In the data rows, 128 means zero.
Here are some points, one per row:
[106 168 139 128 109 118 151 107 131 111 105 123 103 111 108 158 114  77
 140 108 137 169 112 126 120 129 197 119 116 149 196 119  99 100 131  60
 106  90 124 161 108  71 104 145 167 126 132  97]
[171 118 139 118 112 104 100 113 146 138 151 115 134 130 130 125 179 126
 133 162 131 122 135 164 111 111 109 123  80 118 117 120 120 111 123 118
 102 102  89 104 124 115 179 154 129 118 104 105]
[143 113 133 119 108 136 112 165  98 130  94 138  87  91 125 125 161 141
  81 114 114 135 135 124 100 131 120 162 133 127 121 114  90 177 137 119
 115 133  88 127 139 143 109 125 116 101 125 142]
[135 137 141 122  94 129 122 161 175  95 116 152 120 143 136 118  95 109
  60 107 119  91 117 141 129 102 117 119 154 136  90 122 118 117 116 113
 128 106 104 175 116 115 120 132  93  78 117 166]
[100 102 133 166 105 125 136 120  86 173 133 130 162 106 103 183  93 125
 138 113 110 106 183 131 108 110  83 124 161 103 158 118 186 140  72  93
 102 127 114 161 156 144 125 124 134 116 127 117]
[227  94 127 125  88 144  92 152  85 145 138 143 114 127 154 137 137  94
 109 157 111 131 124  82 141 109 119 124 141 139 138 137 140  85 124 124
 150 112 113 128 132  93 130 119 115 174 100 142]
[149 142 111 128  91 138 128 106  78 100 116 127  88 118 124 130 144 150
 140 157 127 121 121 123 118 112 102  95 129 104  91 106 106 111  73 121
 115 120 130 112 116 116 110  93 113 114 126 150]
[127 118 156 120 118 119 113 120 141 170  80 126 161 124 117 120 140  93
 153 110 184 139 150 108 122 136 139 143 155 108 103 139 128 167 164 123
 127 151 123 173 156 125 126 117 128 116 125 128]
[120  99 108 130 155 149 126 137 135 123 104 114 128 127 123 147 100 101
 135 126 109 165 140 129 177 168 172  91  99 112  92 113 120 105  95 193
 132 140 124 131 131 143 178 170 106 114 115 133]
[ 91 148 135 122 109 145 109  99 186 185 121 105 161 146 125 158  86 104
 142 143  85 130 102 104  83 121 122 147 140 106  98 140 122 168 151 131
 129 123 102 111 109 129 127 111 123 149 125 152]
[142 120 110 162 140 188 126 109 132 111 113 122 110 186 128 109 114 113
 162 142 118 126 145 145 119 115 100 169  79 159 123 131 117 135 124 109
 145 199 167 130 112 114  73 184 112 129 132  93]
[200 195 122 107 165  85 123 113 112 128 131 202 134 139 155 135  87 136
 138  84 103 120 130 137 152 111 134 173 113 112 160 146 129 128 131 171
 108 144 119 133 133 155 110 108 112 133 177 100]
[ 69 130 131 152 141 101 137  89 120 115 103 149 119 107 172 116 169  95
 132 115 128 124 124 143 105 133  91 147 116 189 128 115 146 111 111 140
 129 178 180 144 108 129 141 117  79 179  95 161]
[113 133 168 136 136 138 188 129 100 129 134 125 141 115 156 130 139 157
 159 106  97 164 113 116 107 110 148  96  91 155 120 105  96 144 160 126
 148  98 122 177 109 126 135 120 187 132 129 100]
[161 109 118 145 107 120 141 166 156 139 123 164 130 117 108 140 156 131
 114 153 122 106 115 149 133 135 121 104 103 117 106 100 107 132 125 134
 102 125 137 139 150 129 141 134 114 154 114  86]
[138 131 117 198 150 179 137 130 127 121 132  84 114 106 148 115 129 133
 123 134 137  89 100 134 123  89 125 174 139 169 132 148 119 128 140 126
 103 183 151 123 136 114 167 161 112 123 166 114]
[115 125 103 127 175 187 136 130 115 141  94 120 146 161 148 137 161 127
 105 111 121 113 130 199 145 124 128 140 136 167 133 137 146 118 128 116
 105 176 154  98 119  96 106 133 120 149 135 145]
[117 142 128 107 106 121 215 124 116 117 184 108 140 131 131 190 145  89
 123 142 130 147 129 117 143 121 142 158 110 190 136 117 111 150 138 159
 115 131 125 144 136 123 130 104 196 110 125 137]
[ 96 141 122 136 117 134 188 104  83 122 174 138 170 100 134 139 116 112
 102 112 164 156 144 119 107 114 154 127 119  49 123 130  89  64 206 121
 158 161 114 117 148  97 106 120 111 123  95 129]
[116 103 137 121 119 106 141 190 139 113 126 161 108 142 123 112 114 123
 102 124 128 133 155 142  94 135 100 146 144 126 128 120 108 145 121 164
 123 107 114  86 121  93 142 124 126 150 116 112]
[ 98 134 190 117 110 118 126 143 163 140 113 119 157 146 127 172 121 141
 184 122 143 150 112 111 111 127 104 149 133 104 123 152 157 122 103 123
 129 138 100 115 142 130 104 121 118 112 115 129]
[ 88 120 183 129 161 106  96 134 120 112 120 136 119 130 151 100 101 109
 102 189 138 125 169 134 155  71 197 105 101 121 183 123 130 134 110 149
 126 136 113 108 128 219 103 102 124 156 169 118]
[158 138 117 138 121 123 129 154 184 102  95  89 147 132 111 120 158 163
  97  82 127 118 176  85 121 125 102 112  99 114 185 136 117 130  93 116
 162 136 113 106 139 106 175  94 130 140 125 136]
[117 115  75  98 117 112 127 162 144  99 131 129 139 115 133 130 163 134
 116 152 130 116 119 149  98 128 131 118 137 121 139 124 117 168 112 106
 174 126 125 124 146 129 127 130 110 131 140  71]
[105 136 115 111  99 118 106 155 142 143 116 140 142  94 113 115 163 112
 109 165 105  99 140 173 126 132 117 182 143 102 107 134 116  99 134 133
 155  99 151 121 131 118 130 112 143 120 114 106]
[147 107 146 112  98 137 161 130 159 163 150 132 148 128 120 149 125 122
 188 112 156 148 122 129  79 136 135 130 180 131 130 131 141 118 118 123
 140 120 122 116 123 153 111 140  76 129 164 147]
[122 161 151 117 111 123 129 151 140 167 126 111 137 147 126  98 116 127
 202 123 151 145 148 122 143 114 119 103 136 131 110 124 149 150 156 139
 133 109 138 118 199 108 109 131 120 116 128 151]
[126  96 130 132 166 100 109 121 104 123 141 115 110 156 132 125  83 128
 114 139 130 131 123 106 116 197 121 100 146 140 117 180 124 137 148 118
 110 140 173 132 110 123 177 104 117  97 114 100]
[127 119 148 126 135 159 117 126 124  87 146 122 138 136 135 142 102 133
  91 132 144 160 109 115 171 163 144 131 138 130 115 175 152 134 123  99
 122 117 158 124 137 162 152 143 119 113 107 107]
[122  91 137  99 121 134 193 107 135 186 157 139 118 140 139  76 114 194
 101 134 127 176 113 141 117  97 187 152 126 123 143 109 139 112 100 125
 142 163 121 199 117 102 140 116 171 111  97 133]
[140 100 133 132 104 126 169 143 116 129  96 115 144 112 117 152 106 128
 151 117 116 161 118 153 121 122 130 104 105 171 118 149 121 101 154 144
 155 112 130 160 108 122 124 108 230 131 193 143]
[123 102 114 152 122 139 150  96 132 114 109 111 108 155 182  99 122 108
 107  87 119 140 133 131 128 144 124 112 167  91 132 144 145 107 129 145
 122  83 148 101 127 206 129 185 171 124  96 111]
[102 152 127 116  95 116  81 123 119 130 131 123 119 122 217 129 105 177
 103 118 117 124 130 115 134 219 155 130 133 120 125  88 154 120 125 131
 114 137 169 119 135 111 146 174 157 133 147 138]
[146 124 101 141 128  85 128 166 126  89 129  94 100 108 160 113 128 136
 146 145  93 123 143 157 130 117 125 154 148 113 122 157 122 162 132 132
 137 119  88 143  98 106 106 110 115 113 107 155]
[105 131 143 200 150 100 139  97 118 135 121 169 128 191 112 110 194 123
 104 188 110 115 120 101 140 137 178 112 122 113 153 131 155 119 131 145
 129  97 109 109 131 137 105 104 107  83 207 133]
[168 104 106 115 119 121 127 147 131 134 125 141 117 101 145 114 119 115
 132 159 144 124 123 110 104 109 124 159  68 110 128 124 128 128 114  80
  93  89 154  79 126 122 142 105 129 125 120 158]
[100 139 126 118  85 115  92 122 115 120 138 135 123 147 111 114 133 118
 109 117 128 140  93 158 132  96  88 119 127  97 134 108  96 148 105 141
 157 116 164 110 109 105 175  96 121 114 139 105]
[164 168  85 114 200 101 111 106 120 138 112 109 122 141 124 151 120 119
 104 112 176 140 124 119 150 119 115 192 117 123 130  89 145 102 118 177
 141  84 104 144 118 168 109 106 115 117 145 109]
[105 105 155 175 205 184  93 134 135 134 156 119 120 133 147 117 143 122
 138  89 116 122 121 180 133 130 115 164 113 181 105 116 112  81 114  98
 137 128 134 106 151 103 110 103 117 145 138 118]
[106 123 122 133 179 136 109 122 113 125 106 135 129 156 145 154 170 157
 116 129 146 111 127 144 121  67 115 126 121 165 111 195  93 122 124 130
 123 137 170 144 138 103 134 186 124 159 136 164]
[124 140 133 129 120 142 123  82 153 143 131 116 165 128 129 102 103 117
 167 136 168 111 160 113 117 121 117  98 195 130 123 104  90 156 110 155
 102 123 110 123 167  98 118 112 137 129 129 129]
[102 118 122 127 188  94 131 130 106 118 131  99 125 114  92 112 140 113
 117  99 113 110 103  51 137  68 125 161 134 129  78 117 148 110  91 131
 128 165 143 103 115  89 114 216 135 152 160 122]
[121 152 100 123 160 164 107 123 107 138 134 122 116  97  70 105 118 121
 127 125  95 188 119 126 134 142 144  92 159 156 136 191 122 123 112 139
 110 132 126  93 125 171 163 145 117 105  92 118]
[112 124 132 122 144 151 122 134 133 132 142 124 131 124 143 136 117 153
 105 157 132 130  94 103 165 209 105 126 126 116 144 148 105 129 106 147
 125 138 143 126 131 147  94 163 156 122 108 139]
[175 184 129 126 204 137 123 113 121  95 134 194 128 151 113 117 126 123
 129 166 134 116 108 115  98 143 114 138 135 116 141  94 184 129 151 146
 138 107 114 168 126 142 131 122 147 161 157 130]
[123  99 129 115 132 115 126  83 151 135 126 125 104 139 117 176 118 137
 152 111 119 162 129 132 150 106 125 121 164 106 123  91 153 200 177  78
 139 139 116 100 170 123 132 121 113 136 134 170]
[172 130 129 133 101 121 125 150 146 116 144  80 134 113  97 123 152 154
  96 122 104 131 157 115 105 124 131 125 113 121 126 108 125 137 131 139
 127  99 206 133 130 132  86 104  99 148 112 117]
[118 165 107 134  99  94 156 132 133 162 180 130 110 145 100 146 106 137
  87 120 167 143 129 125 112 120 153  98 112 182 109 122 119  80 158 101
 149 191  95 121 133 146 121 108 183 137 116 149]
[117 141 148 129 121 152 149 137 138 190 114 138 139 115 131 160 118 151
 168 121 173  89 148 110 156 113 148 113 165 128 103 125 145 169 136 122
 140 111 114 102  78 126 115 114 116 137 115  87]
[103 140 110 119 148 133 166 103 111 141 124 122 113 103 120 104  76 128
 115 133 122 106 109 125 173 182 105 104  83 131 132 164 132 151 116 108
 141  93 125 136 144 131 152 164  93 140 114 150]
[108  95 112 116  88 104 142  77 107  86  89 135 182 125  98 115  83 186
 144 132 116 117 107 126 120 115 149 144 116 216 133 100 131  84 161 129
 151 120 103 115 138 128 128 109 159 102  96 114]
[119 131 110 127  91 115 133 178 171 112 117 165  90 112 103 108 168 128
 156 134 120 124  99 121 168 113 117 150 150 104 117 118 126  97 132 112
 104 137 155 121 128 135 159  93 137 161 115 118]
[110 121  75 124 131 139  97 198 160  95 151 159 171 128 142 102 134 117
 123 100 119 122 131 107 117 103 114  92 109 134 140  97 118 179 125 110
 123 121 109 134  99 126 125 122 122  83 122 159]
[118 128 114 128 128 111 101 116 128 138 152 114 129 118 160 117 128 165
 140 130 122 163 154 120 189 194  99 114 149 134 116 135 110  89 135  97
 116 123 136 143 100 154 129 164 121 125 144 128]
[127 128 118 116 131 156 111  96 133  95 171 144 122 126 125 119 136 125
 152 107 115 116 146 113 152 180 160 132 128 119 107 196 118 132 103 121
 138 128 148 138 130 159 160 135 149 127 128 134]
[169 121 140 131 111 107 130 148 122 101 124 103 172 156  91 108 135 137
 106 136 115 121 130 157 138 132 131 143 150 109 139 106  88 149 126 106
 115 114 129 127 108 127 143 124 108 182 120 146]
[133 201 158 105 159 150 138 130 116 106 115 147 117 146 119 117 139 135
 113 179 127 135 145 124 117 120 112 140 118 110 153 122 183 107 172 145
 121 128 105 150 119 150 157 125 106 114 193 122]
[171 117 133  86 130 110 132 131 112 123 108 107 122 114 147 110 167  92
 118 146 111  98  98 147 120 137 100  58 119 113 105 111 140 116 123  94
 118 158 108 105 123 128  91 106 133 121 114 105]
[118 101 139 110 122 151 121 109 112 111 164 132 111 110  93 109 131 135
 122 106 137 108 143 125 151 207 136 139 109 131 139 150 136 153 130 153
 129 144 131 103 108 143 141 166 145 116 130 152]
[136 121 107 137  81 127 103 132  96 104 143  95 104 128 134 107 154 121
 128 106 141 121  93 166 113 132 132 118  94 107 100 142 163 164 115 153
  99 112  78 150 126 111  97 107 117 166 115 115]
[101 109 116  97 156 136  94  96 140 124 132 134  87 134 109 139 120 132
 123 120 113  90 143 106 133 102 121 104 111 108 192 120 131  76 177 189
  94 108 114 164 119 137  95 108 105 133 163 114]
[154 126 165 150 130 119 109  94 178 153 129 140 143  68 116 149 109 130
 148 136 151 140 122 140 122 110 118  97 151 118 132 133 156 185 148 149
 151 145 138 115 136 105  97 137 139 107 117 149]
[131 138 156 136 121 119 112 170  92 169 121 110 114 155 118 179 123 124
 221 113 158  68 129 132 108 128 163 121 152 112 173 104 131 118 120 124
 164 130 135 144 138 152 147 135 118 104  88 157]
These points spread out most along one direction. Take the direction at right angles to it along which they spread out most. Go by this last direction. Where along it does each point below lie, from 0 to 99? 50 is the average, and the first point above lies past it. One standard deviation of the points above along it is 16.
[146 124 101 141 128  85 128 166 126  89 129  94 100 108 160 113 128 136
 146 145  93 123 143 157 130 117 125 154 148 113 122 157 122 162 132 132
 137 119  88 143  98 106 106 110 115 113 107 155] 29
[117 141 148 129 121 152 149 137 138 190 114 138 139 115 131 160 118 151
 168 121 173  89 148 110 156 113 148 113 165 128 103 125 145 169 136 122
 140 111 114 102  78 126 115 114 116 137 115  87] 59
[115 125 103 127 175 187 136 130 115 141  94 120 146 161 148 137 161 127
 105 111 121 113 130 199 145 124 128 140 136 167 133 137 146 118 128 116
 105 176 154  98 119  96 106 133 120 149 135 145] 48
[138 131 117 198 150 179 137 130 127 121 132  84 114 106 148 115 129 133
 123 134 137  89 100 134 123  89 125 174 139 169 132 148 119 128 140 126
 103 183 151 123 136 114 167 161 112 123 166 114] 49
[118 101 139 110 122 151 121 109 112 111 164 132 111 110  93 109 131 135
 122 106 137 108 143 125 151 207 136 139 109 131 139 150 136 153 130 153
 129 144 131 103 108 143 141 166 145 116 130 152] 63
[126  96 130 132 166 100 109 121 104 123 141 115 110 156 132 125  83 128
 114 139 130 131 123 106 116 197 121 100 146 140 117 180 124 137 148 118
 110 140 173 132 110 123 177 104 117  97 114 100] 61
[200 195 122 107 165  85 123 113 112 128 131 202 134 139 155 135  87 136
 138  84 103 120 130 137 152 111 134 173 113 112 160 146 129 128 131 171
 108 144 119 133 133 155 110 108 112 133 177 100] 49
[135 137 141 122  94 129 122 161 175  95 116 152 120 143 136 118  95 109
  60 107 119  91 117 141 129 102 117 119 154 136  90 122 118 117 116 113
 128 106 104 175 116 115 120 132  93  78 117 166] 30
[105 131 143 200 150 100 139  97 118 135 121 169 128 191 112 110 194 123
 104 188 110 115 120 101 140 137 178 112 122 113 153 131 155 119 131 145
 129  97 109 109 131 137 105 104 107  83 207 133] 50
[123  99 129 115 132 115 126  83 151 135 126 125 104 139 117 176 118 137
 152 111 119 162 129 132 150 106 125 121 164 106 123  91 153 200 177  78
 139 139 116 100 170 123 132 121 113 136 134 170] 57
[149 142 111 128  91 138 128 106  78 100 116 127  88 118 124 130 144 150
 140 157 127 121 121 123 118 112 102  95 129 104  91 106 106 111  73 121
 115 120 130 112 116 116 110  93 113 114 126 150] 30
[175 184 129 126 204 137 123 113 121  95 134 194 128 151 113 117 126 123
 129 166 134 116 108 115  98 143 114 138 135 116 141  94 184 129 151 146
 138 107 114 168 126 142 131 122 147 161 157 130] 47
[108  95 112 116  88 104 142  77 107  86  89 135 182 125  98 115  83 186
 144 132 116 117 107 126 120 115 149 144 116 216 133 100 131  84 161 129
 151 120 103 115 138 128 128 109 159 102  96 114] 72
[ 69 130 131 152 141 101 137  89 120 115 103 149 119 107 172 116 169  95
 132 115 128 124 124 143 105 133  91 147 116 189 128 115 146 111 111 140
 129 178 180 144 108 129 141 117  79 179  95 161] 47
[154 126 165 150 130 119 109  94 178 153 129 140 143  68 116 149 109 130
 148 136 151 140 122 140 122 110 118  97 151 118 132 133 156 185 148 149
 151 145 138 115 136 105  97 137 139 107 117 149] 58
[122 161 151 117 111 123 129 151 140 167 126 111 137 147 126  98 116 127
 202 123 151 145 148 122 143 114 119 103 136 131 110 124 149 150 156 139
 133 109 138 118 199 108 109 131 120 116 128 151] 59
